Where one turn sends some rows of the set: a few examples, then the rows asked
fode: .14  .02  .12  -.13  .08  .06  -.18  .09  -.03  -.08  -.10  .04  .34  .10  .03  -.16  -.20  .06  .05  -.13  .01  -.16  .05  -.17  .05
bor: -.09  -.24  -.08  .11  -.19  .36  .08  -.09  -.07  -.07  -.16  .01  .07  -.05  -.12  .11  -.11  -.19  .12  .00  -.13  .02  .17  -.04  .11
Vifuf: -.13  -.22  .00  .03  -.19  .31  .03  -.26  .05  -.14  -.08  -.13  .18  .01  -.27  .03  -.15  -.05  .18  -.05  -.10  .16  .15  .00  -.08
zev: .04  .14  .11  .08  -.25  -.08  -.21  .06  .19  -.10  -.04  .15  .23  -.06  -.16  .01  -.19  .00  .16  .08  .23  .11  .25  -.08  .00
didof: -.11  -.09  -.01  .14  -.22  .19  -.05  -.19  -.04  -.17  -.22  .02  .27  -.15  -.33  .27  -.17  -.09  .15  .01  -.01  .18  .09  -.18  -.05
Bibat: .11  .18  -.11  .14  .10  -.02  .08  .09  .05  -.11  -.24  .11  .06  -.19  -.15  .00  -.11  -.13  -.01  .12  -.12  .14  .10  .09  -.11
vaf: -.21  -.04  .05  .05  -.10  .19  -.08  -.14  -.07  -.12  -.20  .04  .30  -.16  -.21  .27  -.22  -.22  .23  .08  -.02  .16  .13  -.19  -.03
nuse: .07  .07  .07  -.12  .16  .16  -.02  .14  -.04  -.17  -.07  .06  .39  -.09  -.09  -.20  -.25  -.02  .05  .05  .09  -.02  -.03  -.08  .20
Vak: .01  -.09  .22  -.09  .07  .02  .06  -.01  .00  -.19  -.03  .08  .22  -.03  -.08  -.19  -.26  -.17  .07  .11  -.18  .16  .05  .10  -.19
Tezov: .08  .01  .17  .03  -.25  .02  -.13  .07  .22  -.10  .00  .07  .04  -.09  -.17  -.12  -.10  .01  .09  .18  .05  .04  .23  .08  .19
Kaga: .11  .21  .04  .00  .15  .16  -.02  .16  .02  -.01  -.06  .08  .29  .10  .03  -.11  -.07  .02  -.02  -.05  -.04  -.01  .07  -.01  .23
figud: -.21  .01  .04  .08  -.08  .21  .02  -.16  .11  -.03  -.12  -.01  .14  -.05  -.26  .22  .05  -.17  .16  .13  -.09  .18  .27  -.08  -.03
vop: .11  -.08  .10  .07  -.12  -.01  .05  .14  -.12  -.14  -.05  .15  .22  -.04  .00  -.02  -.30  -.24  -.18  .01  -.08  .02  .09  -.09  -.13
kepo: -.04  .26  .01  -.07  .20  -.01  -.08  .13  .02  .04  -.07  -.08  .23  -.09  -.25  .07  -.14  -.06  .06  -.05  .05  .04  -.17  .05  .08
Tet: .01  -.08  -.15  -.07  .09  .04  .02  .13  -.03  .10  .05  .01  .21  .08  -.07  -.09  -.15  -.05  -.04  -.14  .12  -.15  -.02  .00  .05
Tobo: .12  .19  .05  -.11  .24  .06  -.15  .01  .05  -.16  -.16  -.01  .32  .02  -.10  -.15  -.12  .14  .18  -.05  -.07  .05  -.03  .00  .12
Duve: -.22  .08  -.01  -.05  -.06  .18  -.04  -.14  .10  -.09  -.11  -.10  .06  -.04  -.21  .17  -.04  -.25  .27  .10  -.13  .17  .23  -.08  .03
Gef: -.05  -.08  .08  -.20  .24  -.11  -.14  -.03  .00  -.03  -.08  .04  .31  -.09  -.22  .02  -.15  .02  .05  .06  .02  -.04  -.14  -.05  .05
vuk: .12  .21  -.09  -.04  .16  .08  -.15  .14  .06  -.06  -.26  .03  .28  -.09  -.10  -.05  -.18  .08  -.03  -.02  .09  -.12  .04  -.16  .10
Fomu: .06  .09  -.06  .04  -.06  .00  -.03  .04  .09  -.02  -.16  .07  .05  .13  .02  -.03  -.17  -.06  -.16  -.09  -.19  .06  .15  .04  -.25
fon: -.01  -.10  .05  -.04  .05  -.03  -.05  .02  -.18  -.01  .06  .11  .37  .03  -.05  -.06  -.20  .04  .08  -.12  -.02  .03  -.18  .04  .12
gido: -.07  -.20  .04  .11  -.28  .26  .09  -.04  -.09  -.12  -.09  .00  .07  -.11  -.22  .09  -.05  -.22  .20  .05  -.06  .01  .20  -.11  .06
lomad: .22  -.10  .19  .07  -.25  .15  -.19  .00  .22  -.13  -.12  -.06  .10  -.03  -.25  -.08  -.24  .07  .02  -.07  .04  .01  .10  .12  .07
porep: -.09  .02  -.11  .10  -.28  .19  -.11  -.06  -.04  -.06  -.16  -.19  .01  -.09  -.17  .15  -.16  -.17  .21  -.11  -.11  -.02  .20  -.13  -.02
Dogug: .09  .11  -.04  -.05  .12  -.06  -.07  .17  -.05  .07  -.16  .07  .08  .06  -.10  .06  .02  -.04  .15  -.14  .01  -.14  -.07  .01  .05
Dafo: -.16  .06  .03  .06  -.35  .18  -.09  -.07  .02  -.06  -.07  -.15  .08  .03  -.22  .17  -.10  -.16  .15  -.09  -.06  .07  .22  -.17  -.10
rur: .08  .12  -.02  -.09  .00  -.09  -.08  -.01  .04  -.31  -.22  .00  .16  -.15  -.23  -.04  -.34  -.11  .05  .02  -.06  .15  -.05  -.02  -.26
teli: .11  .01  .14  .06  -.03  .10  -.10  -.06  .30  -.09  -.09  .18  .34  .11  -.21  .03  -.13  -.01  .13  .00  .21  .23  .23  .05  -.06
fum: .23  -.14  .18  .14  -.11  .23  -.06  .03  .18  -.13  -.24  .20  .27  -.05  -.27  .05  -.21  -.01  .05  .00  .19  .09  .07  .09  .04
Fekug: -.12  -.22  .01  .04  -.10  .28  -.06  -.27  .00  -.12  -.09  -.09  .29  .06  -.17  .15  -.22  -.14  .12  -.12  -.14  .16  .15  -.08  -.06

lomad turns into -> zev
Vak turns into -> Fomu
vuk turns into -> nuse
Where do these go?
Vifuf turns into -> Dafo
bor turns into -> Duve
fon turns into -> Dogug

